500 stands for zero in the data rows.
Here are some numbered points:
[582 379 268 434 379 344 453 537 564 689 503 670 359 488 515 348 482 611 593
 525 470 599 544] 0
[610 586 695 298 492 611 462 404 449 317 535 501 478 428 364 571 486 359 423
 617 501 524 404] 1
[483 484 729 590 668 555 360 375 568 537 632 593 511 532 540 645 375 513 373
 543 486 475 425] 2
[424 479 630 519 559 480 776 580 395 444 529 280 582 602 536 403 454 618 487
 529 541 620 573] 3
[430 501 460 783 446 518 626 617 484 430 354 444 491 550 571 516 551 610 508
 468 376 431 511] 4
[605 427 360 279 441 425 527 431 371 671 577 631 496 462 546 336 626 503 633
 377 525 339 505] 5
[449 603 549 554 497 628 463 566 536 557 567 492 593 483 515 608 404 499 443
 523 590 554 465] 6
[530 248 183 335 404 391 394 582 537 688 428 623 377 478 584 374 567 503 661
 378 512 575 744] 7
[490 472 558 513 542 547 476 491 471 408 468 474 480 480 462 541 483 485 464
 509 475 498 554] 8
[541 478 376 441 420 408 435 488 542 639 502 652 442 512 547 401 517 572 601
 493 415 467 496] 9
[522 545 552 544 521 511 518 416 427 361 487 432 459 454 438 506 494 526 459
 448 516 423 473] 10
[509 439 473 612 423 513 529 512 483 435 480 482 408 476 464 494 490 602 489
 495 426 484 490] 11
[509 573 525 504 497 491 551 528 508 463 490 419 527 548 535 523 549 430 495
 463 497 491 457] 12
[245 534 643 561 656 445 544 487 337 505 461 415 763 504 636 416 668 366 437
 338 575 189 588] 13
[493 512 494 529 482 497 519 527 497 500 483 482 515 518 528 513 510 485 496
 494 473 479 488] 14
[527 395 612 536 608 450 421 435 502 504 548 476 498 548 629 552 491 423 456
 529 509 511 556] 15
[498 515 494 547 463 518 559 581 479 490 494 458 565 532 562 538 512 474 496
 503 503 517 513] 16
[548 400 313 376 451 431 528 489 489 594 467 580 400 455 408 358 572 602 602
 452 503 496 549] 17
[595 382 298 598 318 441 490 791 513 717 462 637 473 545 611 569 459 610 569
 442 540 560 565] 18
[462 513 539 545 528 518 632 526 515 469 458 438 506 537 504 445 529 492 467
 482 480 532 497] 19
[523 503 525 532 531 501 493 450 458 424 501 457 458 469 486 489 496 503 487
 484 519 453 493] 20
[648 687 686 528 626 517 738 320 313 327 539 318 635 490 511 434 590 517 394
 255 586 336 402] 21
[238 608 572 375 542 737 256 621 824 768 659 480 634 617 667 656 338 330 376
 654 509 661 451] 22
[583 498 638 560 572 528 518 444 447 432 532 504 483 466 443 580 436 492 449
 531 575 543 442] 23
[413 541 480 450 502 543 567 520 476 509 527 394 619 524 604 455 521 440 536
 481 525 514 522] 24
[543 497 719 413 619 580 377 333 483 453 628 573 540 438 463 593 444 399 396
 608 506 432 424] 25
[496 445 387 396 479 540 476 478 452 585 454 627 462 406 398 465 551 649 632
 383 497 470 576] 26
[295 494 638 572 482 325 557 598 449 527 537 494 522 523 544 420 431 395 318
 615 587 565 487] 27
[412 551 481 658 467 497 561 642 520 489 391 453 558 537 588 539 527 503 474
 462 378 467 474] 28
[605 478 479 481 490 529 567 508 476 469 496 575 419 520 441 467 593 497 517
 485 471 476 561] 29
[456 292 637 419 749 578 287 460 468 293 577 430 419 489 241 701 328 355 252
 651 683 724 681] 30
[445 551 514 595 458 500 486 581 570 481 434 529 499 547 507 502 412 538 447
 623 397 562 428] 31
[478 564 483 487 440 586 418 544 455 518 572 403 612 458 579 626 495 434 504
 504 596 501 498] 32
[497 533 533 548 483 501 658 546 524 445 512 400 510 554 452 481 486 540 452
 522 492 545 461] 33
[578 484 469 317 532 628 520 398 447 470 547 435 513 400 435 503 571 519 634
 442 556 516 566] 34
[523 508 519 663 466 418 593 528 538 467 478 484 411 571 515 421 505 547 422
 568 467 532 466] 35
[622 501 546 359 531 695 543 350 416 381 575 425 515 355 434 569 575 519 606
 411 547 544 551] 36
[480 584 552 515 524 545 587 533 566 530 560 410 565 590 531 528 500 531 469
 517 500 486 439] 37
[685 519 230 313 370 346 350 484 469 806 554 844 478 428 515 465 568 702 766
 258 541 407 533] 38
[658 500 485 602 612 332 342 394 558 431 536 444 338 595 610 541 466 354 463
 621 534 514 445] 39
[499 470 647 554 702 453 457 459 469 352 521 572 442 508 350 474 267 375 370
 652 569 561 452] 40
[471 463 533 625 464 507 575 582 464 447 463 439 465 512 505 511 492 545 432
 533 482 542 538] 41
[523 526 539 500 495 497 597 489 473 445 502 488 505 507 454 446 483 519 465
 552 498 524 459] 42
[485 522 519 485 505 563 565 492 468 428 470 479 541 466 472 474 551 464 513
 460 463 457 468] 43
[561 474 340 450 471 476 534 549 479 582 448 569 432 458 393 480 523 658 585
 350 551 481 567] 44
[527 454 614 496 645 544 521 380 555 418 544 500 399 464 386 527 427 502 421
 552 556 626 464] 45
[429 554 562 335 485 552 624 468 443 408 414 482 573 475 481 392 606 302 491
 557 410 501 503] 46
[281 656 606 374 390 838 373 522 502 570 655 452 751 402 507 556 518 438 486
 627 598 479 523] 47
[485 524 467 491 473 504 466 543 497 512 471 492 529 492 526 513 479 486 521
 502 501 528 507] 48
[564 553 454 403 475 440 563 494 495 546 495 558 467 520 383 434 509 561 551
 505 512 530 472] 49
[516 593 540 567 565 393 738 354 580 438 571 385 440 589 530 319 651 453 459
 448 500 425 395] 50
[329 415 588 710 467 538 712 628 544 567 511 471 581 608 633 325 463 616 382
 585 381 521 545] 51
[496 360 574 435 569 451 358 412 473 445 555 514 458 486 528 503 413 429 434
 631 488 585 507] 52
[434 422 644 536 592 482 424 547 467 383 421 422 545 464 487 652 482 411 417
 545 561 625 621] 53
[565 472 466 486 568 569 432 546 598 506 408 460 432 641 578 540 405 508 481
 596 466 652 516] 54
[658 434 194 357 447 366 556 595 436 614 384 654 353 571 350 290 533 685 607
 426 524 452 619] 55
[497 487 535 457 422 439 591 502 453 483 557 452 530 520 668 429 596 299 470
 478 501 414 469] 56
[474 533 520 494 520 583 472 492 539 528 550 467 543 496 509 567 474 491 486
 476 538 514 480] 57
[580 455 349 210 522 418 658 398 453 625 527 664 430 461 279 258 510 643 635
 365 557 452 530] 58
[446 465 570 477 594 659 530 479 523 485 485 349 575 568 590 557 555 466 485
 447 471 538 596] 59
[441 550 561 545 527 418 722 544 528 503 482 432 516 638 514 334 537 487 418
 594 433 499 487] 60
[417 626 484 471 412 649 333 567 476 549 606 338 614 487 604 703 547 404 513
 512 624 521 538] 61
[506 485 560 505 547 506 492 475 497 470 508 478 491 492 448 557 473 494 479
 520 539 547 492] 62
[474 502 518 684 522 578 666 607 594 523 501 304 538 601 690 582 592 434 465
 339 444 457 499] 63
[548 465 522 531 356 528 454 431 604 442 643 537 424 469 570 465 445 560 512
 657 337 557 333] 64
[618 477 458 514 493 522 563 490 522 492 504 599 389 550 456 464 583 539 526
 451 490 467 552] 65
[528 403 656 608 575 636 373 422 459 380 540 532 562 410 537 759 472 323 443
 498 503 401 419] 66
[502 587 502 439 497 500 547 490 510 425 418 493 489 509 414 438 520 457 510
 559 457 487 436] 67
[501 448 599 556 559 568 487 452 497 459 542 548 523 478 468 519 431 496 433
 549 497 521 487] 68
[486 295 211 353 372 384 387 602 524 690 471 645 435 487 652 409 551 497 628
 402 495 600 690] 69
[482 578 507 507 497 402 551 459 474 420 453 454 450 505 449 413 542 485 479
 510 466 438 456] 70
[453 509 465 583 486 500 534 542 494 474 447 460 514 509 531 456 490 523 494
 474 471 474 502] 71
[534 408 632 485 590 563 405 413 512 430 533 473 504 500 402 662 444 465 454
 554 541 602 548] 72
[471 615 509 494 502 576 487 550 529 506 510 445 574 510 484 553 462 454 483
 539 563 524 458] 73
[525 416 281 358 384 362 428 555 460 643 464 691 423 435 408 401 499 630 610
 484 497 550 589] 74
[592 741 563 382 532 507 890 469 424 324 433 430 476 580 358 241 608 382 486
 626 459 425 340] 75
[493 796 587 538 569 264 796 488 521 485 438 425 544 768 546 218 670 450 497
 546 446 399 405] 76
[639 622 143  51 487 207 521 321 708 814 465 725 269 544 203 172 545 707 806
 418 482 485 371] 77
[531 376 357 508 487 508 510 491 473 596 486 555 434 449 460 430 479 670 595
 385 524 463 551] 78
[481 584 580 513 491 501 579 544 541 468 510 491 526 548 478 509 450 499 443
 551 462 556 427] 79
[537 567 466 422 511 484 602 485 509 447 461 411 487 541 497 421 569 440 538
 464 485 501 503] 80
[534 510 423 489 451 440 527 488 556 558 533 558 442 525 442 453 573 555 542
 469 507 495 561] 81
[467 611 547 417 454 657 606 541 496 455 508 390 570 461 491 549 541 416 540
 483 551 574 492] 82
[580 476 325 490 424 476 570 539 514 596 468 566 453 484 387 482 533 677 623
 327 548 482 522] 83
[459 489 506 561 444 476 526 580 516 498 476 436 498 541 535 524 504 525 461
 566 456 554 530] 84
[516 440 682 443 561 511 339 432 532 459 567 605 491 497 532 572 415 389 420
 672 457 593 484] 85
[493 588 482 444 459 605 413 557 493 543 546 367 605 476 598 624 497 425 511
 511 618 511 530] 86
[453 534 521 539 454 468 491 540 511 503 484 475 534 516 521 547 531 455 466
 491 507 457 496] 87
[541 423 407 426 418 498 519 485 461 575 543 643 466 423 483 446 516 578 570
 418 495 522 520] 88
[443 603 509 599 482 644 457 607 542 579 565 461 596 535 560 604 425 476 459
 527 580 518 479] 89
[544 313 625 545 625 617 407 488 464 521 773 398 555 506 703 692 409 453 374
 508 715 535 618] 90
[528 535 541 434 509 593 472 461 434 457 475 493 573 422 554 579 547 411 530
 440 479 392 427] 91
[562 450 568 572 520 545 417 464 380 424 505 504 568 430 558 629 527 413 502
 448 531 413 489] 92
[395 627 658 590 484 590 571 634 600 516 484 416 691 576 574 636 453 369 421
 503 553 527 362] 93
[485 422 501 562 588 546 389 425 439 396 436 490 493 405 514 555 507 435 519
 451 485 428 544] 94
[392 569 487 492 513 620 436 590 639 625 556 408 582 557 586 566 464 427 459
 543 537 515 474] 95
[635 394 299 318 378 479 521 492 414 677 536 688 471 368 368 429 515 675 653
 369 556 444 503] 96
[534 335 792 530 909 637 488 223 557 332 670 466 325 441 421 476 369 439 387
 660 578 636 397] 97
[689 699 542 463 615 437 832 449 473 359 438 281 376 655 483 341 544 444 495
 453 511 471 345] 98
[467 559 542 487 535 503 591 506 529 464 440 476 507 513 471 460 530 474 493
 510 475 523 493] 99
[429 446 350 433 433 540 444 545 527 627 443 656 473 376 395 451 463 628 638
 386 481 516 540] 100
[647 408 568 649 453 528 263 518 384 413 575 496 596 421 613 834 410 412 427
 565 543 444 415] 101
[620 790 589 538 538 503 675 303 542 386 515 348 352 565 164 584 681 777 594
 438 408 438 433] 102
[472 706 504 343 582 605 420 456 618 586 617 337 610 561 564 586 527 336 492
 499 618 474 422] 103
[366 441 662 493 595 531 443 529 471 407 431 516 488 470 397 542 433 514 394
 633 483 626 618] 104
[356 692 579 503 582 733 584 620 521 502 561 346 678 556 378 502 366 443 357
 666 693 678 506] 105
[457 563 571 503 549 496 615 492 463 422 445 460 511 520 391 413 495 545 451
 524 503 535 498] 106
[538 510 416 450 445 410 443 478 481 608 521 597 468 481 526 482 524 568 584
 432 514 458 484] 107
[514 601 420 686 429 552 657 689 528 465 367 331 624 621 621 576 602 413 529
 402 445 438 491] 108
[463 509 587 470 442 468 533 477 435 483 571 466 520 459 595 483 613 306 457
 530 494 439 473] 109
[538 415 622 462 505 497 412 455 438 412 629 483 463 500 525 545 430 494 352
 647 487 501 536] 110
[563 277 596 648 560 554 176 488 382 398 535 521 654 475 807 798 528 146 433
 532 483 387 514] 111
[658 464 364 384 365 481 539 482 486 669 722 607 450 526 470 402 592 608 562
 523 531 444 495] 112
[424 624 505 411 538 615 506 518 582 485 520 407 543 507 403 470 410 453 456
 611 595 648 486] 113
[374 546 505 450 533 571 512 549 468 477 472 318 591 483 455 499 511 446 478
 519 627 629 602] 114
[517 598 498 542 477 425 571 531 523 472 505 396 507 558 502 482 524 482 480
 505 472 472 437] 115
[583 383 250 377 459 336 560 481 401 572 337 558 405 464 335 426 543 746 677
 305 533 539 648] 116
[671 676 299 182 384 295 664 462 502 634 450 683 384 457 120 273 485 799 719
 465 546 610 375] 117
[475 505 575 526 533 494 460 469 489 467 494 528 516 486 488 522 487 499 480
 533 484 499 491] 118
[530 720 543 434 627 378 729 410 470 439 410 408 488 574 449 312 644 416 519
 473 513 379 416] 119
[463 474 549 429 480 635 326 529 412 553 624 440 655 463 565 615 451 489 404
 629 594 496 570] 120
[467 521 513 502 473 571 453 531 480 531 545 481 556 476 543 544 472 485 478
 541 539 519 502] 121
[456 591 668 449 417 491 662 675 460 640 613 443 779 729 774 504 665 357 398
 617 413 378 540] 122
[574 695 536 419 560 439 643 393 434 395 458 444 523 545 441 375 613 382 528
 452 492 362 384] 123
[469 523 543 633 485 640 358 501 659 560 668 583 502 495 648 688 606 419 447
 409 504 451 509] 124
[527 518 518 551 489 434 513 499 515 516 536 451 495 531 585 566 535 477 489
 448 534 497 480] 125
[425 552 571 579 481 576 519 585 537 500 491 426 590 529 546 590 504 402 458
 489 531 516 438] 126
[547 557 511 543 540 510 609 492 505 467 486 427 503 519 485 493 537 475 507
 453 510 461 451] 127
[712 475 658  57 531 927 248 380 351 268 632 541 743 441 595 730 563  59 484
 818 529 546 659] 128
[487 582 584 705 252 419 659 848 583 661 562 394 696 796 932 577 607 303 376
 602 350 351 390] 129
[550 293 618 795 492 653 250 534 436 400 547 589 519 355 582 835 288 548 378
 496 493 473 509] 130
[526 550 553 506 499 495 573 484 469 484 518 501 559 511 504 501 522 477 477
 456 521 448 453] 131
[459 473 565 502 528 498 346 488 491 471 488 553 509 464 507 591 453 462 463
 537 497 515 523] 132
[508 570 505 477 442 534 493 492 474 418 492 473 591 435 546 556 514 450 536
 430 458 441 413] 133
[429 636 659 533 423 442 406 594 602 535 460 585 499 552 440 552 454 394 461
 692 507 540 469] 134
[566 372 347 311 395 497 660 516 421 643 507 708 465 388 330 360 479 665 629
 398 553 571 559] 135
[498 458 740 447 641 582 379 383 519 483 599 574 583 473 500 606 428 422 382
 574 532 467 473] 136
[673 445 190 486 389 323 495 528 539 732 454 683 363 551 475 369 509 758 669
 329 516 395 515] 137
[499 528 426 679 374 472 472 664 511 506 420 490 552 583 726 531 498 479 503
 502 316 461 411] 138
[788 698 695 647 679 587 516 238 200  28 559 254 262 370 380 589 473 539 402
 339 735 139 405] 139
[443 500 540 638 490 624 534 541 493 451 511 474 528 452 507 609 448 564 473
 404 476 473 452] 140
[459 429 573 554 568 549 466 471 477 444 501 461 520 469 498 589 482 492 478
 466 520 521 542] 141
[518 750 538 570 499 447 575 505 546 511 483 479 559 527 575 546 640 374 543
 387 419 367 347] 142
[418 450 518 536 422 547 397 550 515 490 468 546 503 444 585 574 479 483 472
 523 386 524 490] 143
[533 572 512 473 475 490 563 498 474 484 537 460 513 497 555 474 555 429 506
 511 526 489 473] 144
[460 407 497 565 518 493 420 492 480 416 454 479 493 460 498 561 460 485 496
 534 488 534 544] 145
[496 335 231 458 425 416 394 544 725 798 557 668 308 562 557 328 388 753 600
 461 425 599 514] 146
[485 555 518 546 486 494 582 551 560 504 492 461 500 576 558 470 490 479 481
 554 438 508 417] 147
[508 272 597 632 513 535 413 576 381 365 459 365 565 439 626 724 505 283 438
 526 559 635 635] 148
[620 495 224 490 408 408 475 518 463 592 395 615 405 458 448 457 566 628 682
 285 530 420 544] 149
[524 703 464 445 303 524 429 730 550 796 458 594 589 609 520 671 476 571 612
 499 477 552 446] 150
[357 546 467 387 559 719 508 502 552 486 576 188 630 501 460 497 475 450 394
 530 693 625 587] 151
New points follow, each followed by the numbers of its two nearest points above by angle, nearest first.
[596 480 230 522 393 289 518 561 513 729 476 625 442 575 538 387 525 675 643
 403 488 391 484] >> 137 107
[695 473 399 479 514 539 582 472 567 498 477 659 327 564 479 384 667 582 605
 350 428 506 630] >> 65 29
[486 668 494 341 477 516 544 437 527 325 371 459 538 457 384 450 507 377 536
 622 418 479 359] >> 67 46
[500 459 523 523 517 535 456 475 495 475 505 504 516 472 517 553 488 481 493
 496 494 485 506] >> 66 130
[429 465 512 550 499 472 500 497 452 518 509 487 541 506 604 446 508 507 453
 521 471 414 511] >> 13 51
[434 409 809 551 690 625 409 385 543 393 591 643 460 386 371 502 249 531 289
 684 467 615 396] >> 68 97
[469 407 644 727 674 620 460 478 375 280 397 389 544 385 364 757 419 511 447
 433 591 491 569] >> 141 8
[521 403 532 610 493 557 401 520 460 477 519 520 496 466 519 622 430 555 463
 512 490 500 519] >> 130 101
[396 501 562 538 588 512 720 540 410 428 389 301 545 577 492 423 640 487 493
 439 515 481 608] >> 19 3
[355 542 619 534 463 420 533 529 502 532 533 472 517 524 531 443 493 444 409
 548 528 532 483] >> 27 60
[656 531 279 233 486 316 506 372 526 606 511 629 311 473 315 278 518 621 649
 473 544 467 455] >> 77 58
[273 580 519 908 405 536 624 793 577 560 343 493 668 653 688 499 461 557 398
 435 281 331 461] >> 28 14
[467 521 545 584 499 595 518 509 535 472 531 502 533 488 540 574 461 540 483
 462 450 477 442] >> 140 126
[486 504 490 512 490 493 498 515 509 482 477 501 493 504 498 488 483 511 494
 520 469 501 479] >> 31 147
[496 518 478 542 437 494 473 523 485 488 497 529 517 495 551 468 485 511 481
 541 446 435 454] >> 138 14
[568 555 513 513 554 495 630 464 522 430 485 375 411 518 467 420 520 506 463
 455 517 484 434] >> 98 127
[440 710 486 478 504 444 499 535 643 460 485 441 495 618 439 510 503 461 462
 518 420 430 348] >> 115 147
[577 359 242 420 359 335 467 584 551 686 492 684 360 514 563 290 482 632 589
 538 478 570 584] >> 0 74
[532 509 304 409 380 383 450 492 583 735 490 675 417 524 529 333 553 616 639
 478 398 441 488] >> 9 0
[297 346 604 578 607 457 346 484 531 361 396 534 453 459 442 494 340 488 393
 685 459 728 651] >> 104 145
[528 435 570 535 543 578 423 467 507 551 645 455 517 528 615 596 471 503 430
 506 569 523 565] >> 90 15
[471 533 589 459 509 575 621 503 521 464 527 513 539 521 521 458 468 430 459
 545 451 565 443] >> 79 99
[572 430 322 376 449 421 572 481 509 612 482 612 406 484 421 341 555 628 612
 415 530 501 553] >> 17 55
[601 537 291 287 475 359 496 404 596 644 533 621 331 516 335 359 545 618 651
 411 522 509 469] >> 77 117
[444 640 572 449 529 502 525 486 563 501 494 461 589 558 511 570 573 433 488
 432 445 411 423] >> 142 12
[362 550 562 515 514 427 522 531 452 517 461 484 582 535 570 466 543 477 467
 453 496 432 552] >> 13 87
[526 359 702 511 648 604 433 391 507 436 596 626 528 439 451 562 341 464 384
 672 446 611 465] >> 68 85
[459 318 535 596 578 565 377 409 464 391 481 515 469 375 481 551 403 557 474
 521 484 529 559] >> 145 141
[413 519 546 615 411 478 521 564 494 520 526 430 586 519 574 547 576 458 484
 441 479 420 492] >> 87 14
[558 320 600 697 516 686 323 489 239 257 460 572 505 274 345 727 299 569 408
 619 545 520 542] >> 130 145
[428 561 505 470 473 494 539 532 479 479 421 511 579 525 557 398 568 452 482
 515 420 444 515] >> 46 76
[512 559 473 559 541 370 477 525 481 522 547 311 513 623 607 586 526 457 469
 442 535 488 444] >> 125 12
[512 463 618 505 556 552 503 447 497 457 551 562 507 483 492 521 440 471 449
 584 478 513 457] >> 68 25
[472 410 418 717 309 537 538 532 439 345 403 521 411 371 483 426 503 518 513
 529 424 370 442] >> 11 4
[707 184   0  26 375 135 499 389 574 661 369 729 192 332 366 128 735 630 928
 213 544 565 780] >> 17 7
[387 551 501 465 516 571 491 508 490 478 523 353 563 463 450 509 490 492 509
 524 632 630 594] >> 114 151
[498 569 497 562 536 468 626 535 464 421 404 427 514 520 487 477 541 490 518
 421 512 537 552] >> 19 127
[453 629 599 549 537 555 512 485 545 502 529 527 540 525 519 555 480 516 483
 436 452 411 411] >> 142 37
[544 418 395 630 296 616 515 525 306 280 439 519 442 335 463 432 582 462 555
 541 420 368 545] >> 11 43
[494 511 559 484 455 516 492 420 584 477 593 543 475 487 529 481 513 445 484
 565 420 475 368] >> 64 25
[554 524 399 384 488 417 500 446 558 573 513 572 418 516 423 414 514 568 574
 471 504 494 467] >> 77 117
[304 555 705 584 432 339 558 575 523 494 554 461 501 530 567 439 445 399 374
 561 527 585 442] >> 27 79
[646 147 679 909 432 734 125 527 335 402 640 577 628 385 651 999 189 580 339
 586 472 482 449] >> 130 101
[428 533 533 528 509 431 665 543 551 534 485 421 551 638 591 350 590 434 467
 519 445 476 514] >> 60 76
[485 475 568 544 546 527 485 468 506 473 519 525 503 476 472 521 447 502 448
 532 503 515 478] >> 68 2
[468 583 504 611 490 551 647 578 493 423 387 394 590 525 534 538 616 449 507
 373 438 458 491] >> 108 63
[500 440 535 631 501 545 416 538 491 454 495 491 514 481 494 632 405 509 437
 512 512 492 478] >> 130 101
[530 390 302 416 448 531 452 480 430 640 407 617 490 354 437 446 540 696 719
 285 436 449 564] >> 26 100
[468 559 501 544 470 371 535 519 462 573 579 286 594 631 699 576 579 460 450
 444 570 476 519] >> 125 129
[510 525 488 482 510 479 555 494 489 473 492 456 493 518 505 469 533 468 512
 488 504 500 497] >> 80 98
[117 679 886 653 460 202 650 550 664 620 626 455 473 602 571 378 487 326 270
 740 532 628 352] >> 27 134
[490 345 584 338 600 492 364 408 447 422 499 505 463 474 515 474 398 444 427
 692 480 635 568] >> 52 85
[441 503 539 508 507 476 510 514 490 515 507 499 497 504 512 481 495 489 461
 523 503 513 494] >> 27 51
[341 557 579 488 609 507 776 549 405 407 372 265 606 574 513 398 680 406 452
 369 506 504 601] >> 19 99
[480 255 552 614 523 569 315 492 383 321 452 513 469 339 526 684 368 476 464
 537 519 641 624] >> 145 130
[578 419 338 412 445 431 553 490 473 576 481 575 427 459 453 397 551 604 620
 428 510 517 557] >> 17 116
[516 591 457 480 403 547 420 630 522 654 457 529 530 574 508 581 510 564 522
 545 478 474 516] >> 150 18
[547 491 449 448 506 549 573 483 426 461 466 466 500 450 413 472 541 531 578
 431 534 499 531] >> 34 36
[484 423 624 524 621 493 448 429 513 515 574 499 508 543 600 530 497 432 422
 564 500 532 511] >> 15 136
[640 463 433 349 478 576 551 478 485 519 545 305 500 478 519 573 526 491 625
 428 572 659 542] >> 34 36
[558 574 473 413 487 435 686 457 441 411 459 337 516 502 479 436 620 420 585
 463 550 484 469] >> 80 119
[466 353 586 681 496 609 318 590 566 454 478 567 458 465 576 711 347 502 405
 582 423 621 544] >> 130 143
[489 456 579 490 595 542 444 415 531 430 489 535 466 466 465 497 467 472 482
 569 466 510 490] >> 97 45
[461 405 592 594 553 497 342 478 598 511 528 588 467 543 621 559 399 399 451
 628 402 538 471] >> 85 2
[494 647 554 361 582 564 656 401 476 408 452 449 593 514 443 410 672 336 536
 429 452 343 430] >> 123 43
[329 535 646 572 463 352 550 559 505 525 532 479 498 538 533 435 478 451 367
 573 516 550 468] >> 27 60
[469 633 514 462 439 490 476 596 646 478 413 596 520 564 557 410 421 491 477
 551 295 504 350] >> 31 147
[451 430 514 638 396 486 507 570 550 500 538 499 482 548 552 539 501 553 441
 568 392 577 535] >> 84 41
[495 590 520 463 494 527 566 466 542 414 440 491 484 500 414 416 535 509 522
 515 431 494 445] >> 67 75
[342 516 575 587 451 577 554 584 532 483 430 581 584 522 574 406 478 494 421
 561 350 462 474] >> 51 28
[477 575 470 488 429 449 499 571 650 510 462 538 515 599 594 452 442 459 470
 547 367 496 398] >> 147 31
[471 503 511 534 487 462 515 530 429 474 468 489 526 499 552 457 525 480 464
 513 489 458 523] >> 13 71
[429 540 553 575 435 460 483 551 481 501 484 460 546 510 559 545 552 425 450
 475 493 409 473] >> 87 14
[652 475 380 353 403 492 533 479 487 653 604 572 474 540 489 403 559 576 588
 508 517 408 450] >> 112 5
[565 480 287 376 439 396 576 633 485 625 400 569 467 559 458 312 480 580 598
 473 527 530 547] >> 55 17
[515 531 526 527 495 469 526 509 504 489 533 412 516 552 571 536 512 499 480
 474 507 504 480] >> 125 12
[663 401 482 647 541 401 372 420 444 436 582 441 408 510 666 588 455 444 490
 521 563 451 464] >> 39 101
[483 459 634 539 561 570 503 430 484 472 554 539 512 449 479 522 443 511 448
 583 510 517 470] >> 68 136
[453 514 555 719 559 436 155 494 637 341 459 510 356 495 506 746 335 466 413
 587 490 556 446] >> 132 130
[413 569 545 516 544 478 538 519 473 500 425 465 547 527 512 491 577 488 501
 433 481 439 540] >> 13 99
[522 402 208 606 468 260 492 568 552 734 461 547 335 588 553 382 491 724 617
 353 539 499 602] >> 137 146
[482 505 533 537 456 514 493 572 512 483 479 457 502 571 559 528 450 543 437
 571 447 520 498] >> 84 31
[511 443 536 558 521 536 423 477 478 477 524 509 526 464 557 585 519 418 491
 509 494 495 525] >> 111 66
[567 511 474 473 516 536 537 500 525 509 494 544 430 510 441 470 541 549 533
 462 495 498 517] >> 65 29
[552 568 663 406 390 526 611 358 336 438 651 554 582 440 426 564 721 462 455
 446 422 291 495] >> 131 21
[522 471 613 513 581 641 393 431 569 391 490 533 484 431 398 666 403 455 465
 546 475 566 450] >> 72 62
[362 533 523 552 546 457 526 481 465 488 447 450 586 535 533 440 614 460 494
 395 471 393 591] >> 13 71
[428 570 559 579 528 445 653 573 509 506 452 456 552 597 529 416 519 507 429
 558 476 494 508] >> 60 19
[558 345 426 560 471 624 399 621 516 532 481 462 435 566 666 554 427 552 500
 512 423 587 517] >> 54 18
[562 485 593 651 535 521 485 396 325 244 501 394 394 444 510 455 554 564 460
 459 504 334 520] >> 20 10
[332 585 579 543 533 455 555 482 448 492 383 445 569 524 512 485 624 459 477
 417 457 342 532] >> 13 87
[572 511 352 331 509 408 513 428 578 604 518 587 388 503 363 388 517 615 606
 433 513 525 485] >> 77 58
[385 537 514 575 513 413 538 519 599 579 533 547 416 571 404 367 513 486 390
 543 592 519 586] >> 27 60
[516 502 507 510 517 473 468 484 508 495 502 497 489 508 516 507 485 484 495
 535 502 508 487] >> 39 52
[655 504  44 535 331 193 524 650 583 848 434 750 419 632 446 280 421 780 634
 341 474 387 455] >> 137 55
[593 348 266 427 383 352 463 571 534 699 535 714 346 502 533 359 494 617 615
 512 425 587 549] >> 0 9
[477 568 501 433 503 692 419 516 620 543 585 457 594 485 538 637 443 408 496
 494 534 539 438] >> 57 22
[485 373 562 591 529 622 390 459 448 414 511 531 542 408 506 622 425 495 474
 492 453 470 530] >> 130 66
[274 559 559 422 520 712 227 641 873 818 702 469 642 589 675 670 279 406 356
 702 549 727 475] >> 22 95
[427 605 570 463 575 363 649 547 550 534 451 434 502 689 534 342 585 430 431
 663 464 553 545] >> 60 76
[659 485 567 687 647 338 300 399 562 393 484 381 332 631 594 598 461 383 391
 715 526 475 455] >> 39 15
[645 703 551 280 413 731 503 409 367 325 470 446 672 351 551 775 795 235 597
 224 463 170 332] >> 91 133
[551 535 425 414 479 437 502 458 531 580 528 550 472 502 483 440 528 539 566
 461 521 462 469] >> 77 107
[437 527 481 566 426 473 506 538 578 468 468 526 445 562 505 418 471 545 446
 606 378 493 448] >> 31 35
[461 557 586 512 469 472 484 580 577 503 477 554 484 537 449 518 467 478 419
 563 492 550 498] >> 134 79
[505 409 517 532 550 519 461 450 476 458 491 470 509 474 534 510 507 471 493
 502 496 472 525] >> 94 141
[318 491 610 622 525 520 602 568 491 539 517 450 609 521 503 496 491 531 400
 470 512 482 533] >> 51 27
[524 540 504 562 508 411 491 514 490 497 565 362 519 556 621 574 534 477 464
 430 550 488 468] >> 125 12
[513 467 554 550 536 510 408 504 455 450 494 484 524 481 543 596 508 405 472
 522 531 448 518] >> 111 92
[497 527 521 626 456 550 561 586 589 497 468 482 489 540 529 568 449 527 473
 511 427 568 447] >> 31 28
[403 554 603 574 525 394 729 521 431 471 521 349 566 585 580 393 526 529 430
 533 524 553 547] >> 3 60
[470 325 533 553 515 388 286 492 445 448 539 521 452 492 593 515 366 484 395
 692 494 594 560] >> 52 110
[381 605 586 499 562 463 563 496 437 484 414 452 576 533 506 440 591 421 449
 419 504 355 550] >> 13 119
